Each path is a new rotation, seen through one point. The rows after it are directions, each followed by how far the rotation turns it, in degrees per step (0 if it stays put).
Each turn is a multiple of 5 degrees from 10 to 175, or 0.
Each row of a path follows its step; steps can be skipped.

step 2: [ 29  12 -19  24  19  11  -1   0  39 -23  24  25 -22 -25 -13   6  -1 -40
  -1   0 -12  47  30  23  28   6 -16  24 -11  -7  -1  16   6   1  43   1
 -13  25  27  -3 -22 -17  30  10  21  16  -7 -21 -34 -10  -1   3   9   1
 -32 -11  -1 -13 -26 -39   4  40 -21]
step 17: [  3 -21  12  -5 -24  26  -6  12  19 -11   5  54  -2  21 -37 -38  23  -6
  -1  -2   5   2  28 -26   0  16  11  13  35   8 -25   9   0   7  -3  12
  34  10 -12  10  -6  -9  35  25 -56 -18   0  -6 -24 -15  32  -7  25 -32
  -7 -17  29 -12  -6  15 -26  21  30]
step 19: [-15  -1 -24   6  -5 -22 -26  30 -21   9  -5  38  23  23 -24 -17 -27 -30
  32   1 -23 -27  -4  -7  -9   1  -6  28 -25   7 -25   9  -5   8  -6 -11
  -3  -3 -29  -3  20  -8   4  -4 -15 -12  50   2 -15 -48  38  26  -9 -14
 -46  13  23 -25 -12 -18  16  27  19]
step 23: [  1   3  20  10 -17  19 -12  21  18  30   9  -7 -14 -25 -53  -5  -7  17
  27 -43  22  21  32  -8  36  54  25  -1 -19  -9   2  13   4   2 -14 -30
 -10  12  37  22 -16  32   7   9   7  -8   8  -1 -26 -22  11 -14 -16 -30
  -9 -37 -18 -11  10 -16 -15  26 -15]
step 24: [ -2  20  26   9 -16  22   9 -24  42  17  21  -9 -27 -40 -38  24  21 -23
  61   2   4  14  -7  -7  10  37 -14   4  -5 -14  24  14  -1 -19 -10  14
 -26 -24  20  -9  -8  -1  18   2  -3 -10   7  11 -10 -27  18  13   4 -28
 -36   3  -1  -8 -23   6 -49 -33   6]
step 29: [ 21  -7 -24  37  14 -11  -7  38  11  21   8 -10  21   3 -23  -4 -12 -29
   9 -14   3  15  29 -30  17  -7  10 -14  -2   2  16  11  14  23   9  25
  26  19  -8  27  23  -3  24  16  -3 -17  -8 -31 -19 -53   1  17  34 -14
  12 -28   5 -27 -39  19  20  36  40]
step 31: [  1 -18 -11  19 -32  15   2  10   0  -6 -14  21  -4 -11 -33 -29  -7 -19
  36 -28  24 -13  23  30  42  24   9  36   7  21   2  22 -15  34  33 -23
   7 -12 -12 -30 -22   5 -28   9  14 -31   5 -14 -40 -23  10  16   8  14
 -20 -28   4 -29  -6   1  -7  42  16]
step 32: [  6  -6   1  37  -9 -29  -4 -30   4 -21  17  24 -29 -36 -24 -38  20 -43
  25 -17 -12  12 -12   1 -16  34  -8  38   1   4  13   0  18   5  19 -14
 -24  -4  -7 -20  12  17  15 -24  25   4  16 -11 -33 -32 -22   0  26  20
 -38  19   2  -9 -29  10 -26  10  28]
Speeds:
[  6   1  -4   8  -1   1 -10   0   4 -13   7  11  -2   3   4   2  -6  -5
  -4   1  -2   3  -4   0  -3  -8  -3  -3   0  -5  -8   7  -7   3  -5   1
   9 -11   3   2   2  -1   1   8  -2  11   8   0  -4  -1   2   1  -3  -5
  -1   5  -4   2   5  -6  -2  -6  -1]
45
[  0   1   3   3  -3  -8  -4   6   0  -6  -1  -2  -1  -4  -7   2  -2  -8
   7   0  -1   0   1  -1   0  -6   6   2  -1  -6  -3  -4   4   2   3  -6
   5  -3   1  11 -10  -1   9 -17   2   3   3  -4   7   3  -8   4  -8   4
   3   6   6   0  -2   3  11   5   2]
110
[ -7   5  -3  11   7  -4   1   2  -6   3   0  -4  -7   1  -6  -4 -13   3
  -5  -1 -10   2  -4  -3  -7  -4   1   5 -11   5   2  -9  -3   2  -2  -1
  -7   0   5   8   7   2  -4   4  -1  -2   1   3   7  -5  -2   1   4  -6
  11  -4   4  -1   7  -5   3   3   3]
100
[ -1  -4  -6   8   3  -5   0   8  -2   2  -4   5  -3   7   0   2   2  -3
   4   1   8  -4  -1   1   0   3  -7   7   3  -4   1  -5  -1   9   4   6
  -3   8   1   1   3  -2  -5  -6   9   8   5  12 -12   9   3  -1  -3  -2
   2  -6  -8  -7   0   6   5  -2   8]
35
[  3   3  -7  -5  -3   0  -8   0  -4   3   1   1   1   1   5  -3   7   6
   1   2  -2   4  -5  -2  -7  -1   9  17 -12  -1  -6   0  -6  -3   8  -6
   1   1   0   5   2   1   7   1   0 -12   3   5 -13   1   4  -8  -5   5
  -1   5   2   5  -3   0  -4   0   1]
25
[ -8   5  -5  -2  -9   0   0   3   1  -3   4 -10  -1  -3   5  -5  -4   5
   3  -3   5   5  -6  -2  -2   5   2  -7  -3  -4  -1  -1  -3  -1 -11   4
   0  -5   6 -11   0  -7   0   6   5   0   2  -2  -6   3   4   8  -3   6
   7   3   3  -4 -11   0   5   6  11]
140
[-10   4   1   2   2   7 -10  -6   0 -11  -8   5   0  -2   7  -1   0  -4
  -2   4   0  -7   8   6  10   6  -3  -5  -6  -2   5  -7  -2   6  -3   4
  -4  -2  -5   6  -1  -7  -2  -1   6 -10   5   8  -1  -6  -6  -1   2   3
  -7   2   5   7  -3  -4   1   0  -1]
60
[ 3  4 -2 -3  0  9  1  0  8 -1  7  1  3 -4  1 -2  1 -5 -3  0 -9 11 -1 -4
 -1  7 -9 -2 -7  3 -5  2 -9  7  5 -5 -2  9 -7 -2  5 -1  0 -2 -3 -3  3  1
  6  7 -5  9  1 -5 -4 -1  6 -5 -1 14  7 -7  5]
145

step 1: [ -5 -26  24 -15 -17   9 -23  35 -14 -16   7 -24 -16   0  22   0   7 -21
 -16  14   1   7  10 -37  12  22 -28  -8 -17  -4  36   8   0   3 -16   6
  -8 -26  36 -23 -58  12   4  -5 -47  15  -8  -1  11  -3  -5  33  40  18
  -1  17   2   3   4   9  24 -12  -6]
step 5: [  0   2 -19  16 -29   9  18 -24  -5  -3 -13  15  40  17 -20 -24  23 -33
  -2  21   7 -20  16   6   8  24 -17   4  27  23 -14  22 -14  19  -5   6
  -4  19  21 -11  40   1 -21 -21 -14  -7   6  15  -4 -10 -12  14  -4 -19
  15   1  66 -10  19 -13 -42  21  11]
step 16: [  3   2   3   9  38   6  -8 -24  27 -12  11  20  15  -5 -31  -4   3  -4
 -14  10   1 -29 -27 -13  -2  24  -9  -6 -13 -23 -20 -27 -17   7 -28  32
  10   3   7 -26  -7 -15  46  12 -40  -8  30  23 -13  -3   9  23  53  15
   3 -22 -31  -9   1  10 -22 -10 -17]
step 17: [-19   3  10  23 -12  -4  56  15 -27 -11 -16   4 -18  -7 -45  21  10  -7
  21 -13   3  -3  20  -5   9   1 -12 -19  -9 -24   0  41 -31   8  24  24
 -13 -24   7   4  -4   1 -19 -37   3 -27  27   0   3  10  19  15  30   6
   0 -17 -15  21  -6  47   5   2 -29]
step 21: [-19  20 -26 -20   5  -4  -8 -19  -6  25   1 -17   7 -28  30 -21 -16 -17
 -26   7  14 -37 -18  41 -12  21   7 -12  -9  -3 -24   4 -14 -38 -20  -2
  -2  -2 -22 -24   9 -22   1 -13 -11  -5 -27  32  -2 -40  37 -25 -10 -23
  13  27  11   4 -15  32 -20  -5  -8]
step 22: [-12 -28   4  16 -14  37  -8 -30 -18 -48  -1  -3  21 -34  14   4  47   6
   2  -7  12  -5   8  -9   1  11  14  -8 -19  -1 -19  -4  -3  -7  -8  12
  -4  -7  -4  -2  -5  -9 -22 -24 -48 -31 -30 -31 -17 -22 -12 -42  12  26
  34  -8 -19  18 -10 -15   1  13  -3]
step 25: [  1  21  -1 -11  -8 -11 -32   7  18  30  16  42 -26 -27  -4   0  23   9
 -37  -3 -22  -4  23  -9 -11 -39  14 -21  -1 -16  17  23 -15  29  33   4
 -21  16  13  19  13 -24   1   4  15 -25   6 -23  -7  36 -32  -1  -2 -21
   7 -17  -9  24 -14  32  14 -28   1]
step 29: [  4   9 -16 -45   9  36  31  16  -4  10 -26 -37   0   9  24 -24  -7   3
  11   0  -1  -9  -4  21 -16 -19  -3   8 -15 -21 -16  23  10  12 -22   3
  -5 -44 -33  -8  10 -10  21 -15  18  17   5 -12 -38  27  24  -1 -17 -12
 -19  -5 -39  15  26 -10 -25  33  -3]
Speeds:
[  4   2  -2  -3  -7  -2  -2  -2  -1  10   0  -5   3   3  -6   3   1   6
 -13  -5  -6   1   1   2  -1   2  11   2   9   2   4   5  -3   1  -2  -5
  -3   0  -4   5   7   2  10   3  -4  -1   5  -2 -10   7   1  -3   0  -6
  -4   1   1  -8  12  -5  10   4   8]
70
[  5 -13   4   0  -7   7  -4   5  -2   2  -1   3  -4   6  10  -2  -9  -3
   3  -5   1  -3  -3  -7  -9   5   2   1   1  -3   9   1  -9  -2  -2   7
   3   5   3   6  -7  -4  -3  -2  15  -2  -1   4  -8   4  -5   3  -4  -2
  -3   0  -7   2   1   0   2   8   0]
65
[ -1   2   6  -4   3  -7  -8   0  -2   3   4   2  -6  -6  -2  -7  -4   0
  -1   8   8   4  -9   1  11  -2   0  -3  -5   0  -2   3  -1   5   4   3
   1  -1  -6   5   0   8   6   3   9   6  -9  -7  -1   6  -5   4 -14   5
   3  -5   2  -1   6   6   4   0   5]
65
[  8  -1  -8   0   6  -6  -8  -6  -1   3  -1   5   0   0  -4  -4   4   6
   6  -2  -1  -3  -3   2   6   3   9  -1  -9  -5   2   6   1   1  -6   9
  -2   7  -1   1   6 -15  -8  -7  -4   6   0   5  -2  -9  -5   6   2   3
   1  -5   0  -8   2  -9  -4   0   5]
130
[  9  -9  12  -1  18   4  -4  -6   1  -1  -6   1  -2   6   0   5   8  -2
   2   2  -8  -3   3   1   1   1  -1  -8   3   3  -1  -8  -4   1   3  -9
   6   4  -5  -2   5   6   2   5  -3  -1  -1  -2  -1  -7   0   2  -1   3
   6  -1 -11  -2   0  -4   4   7   2]
175
[ -3  -1  -3   6  -3   1 -15   6   7  -7   3   8  -1  -2   5  -5   7   3
 -13  -2   0  -4   1  -5   0  -3   0  -3  -9  -6   2  -6   1 -17  -4  -3
   7   3   1  -2   2   1   5   2  -3  -5  -2   0   4  -1   0  -2   3   3
  -7  -2  -3   4   2  -1   7  -7   6]
120
[  1  -7  -6  -3  -5  -2   7  -6  -4   5   5   4  -4  -3   1  -1  12   4
   6   4   4   3   7   1   0  -5   1  -9  -6  -9   1  -7   0   2  -4  -1
  -2  -1 -11  -3  -1  -2  -5  -1   1   2  -1  -1  -1   5   4  -9  -8 -17
   0   4  -7   5  -1   4   3  -2   2]
95
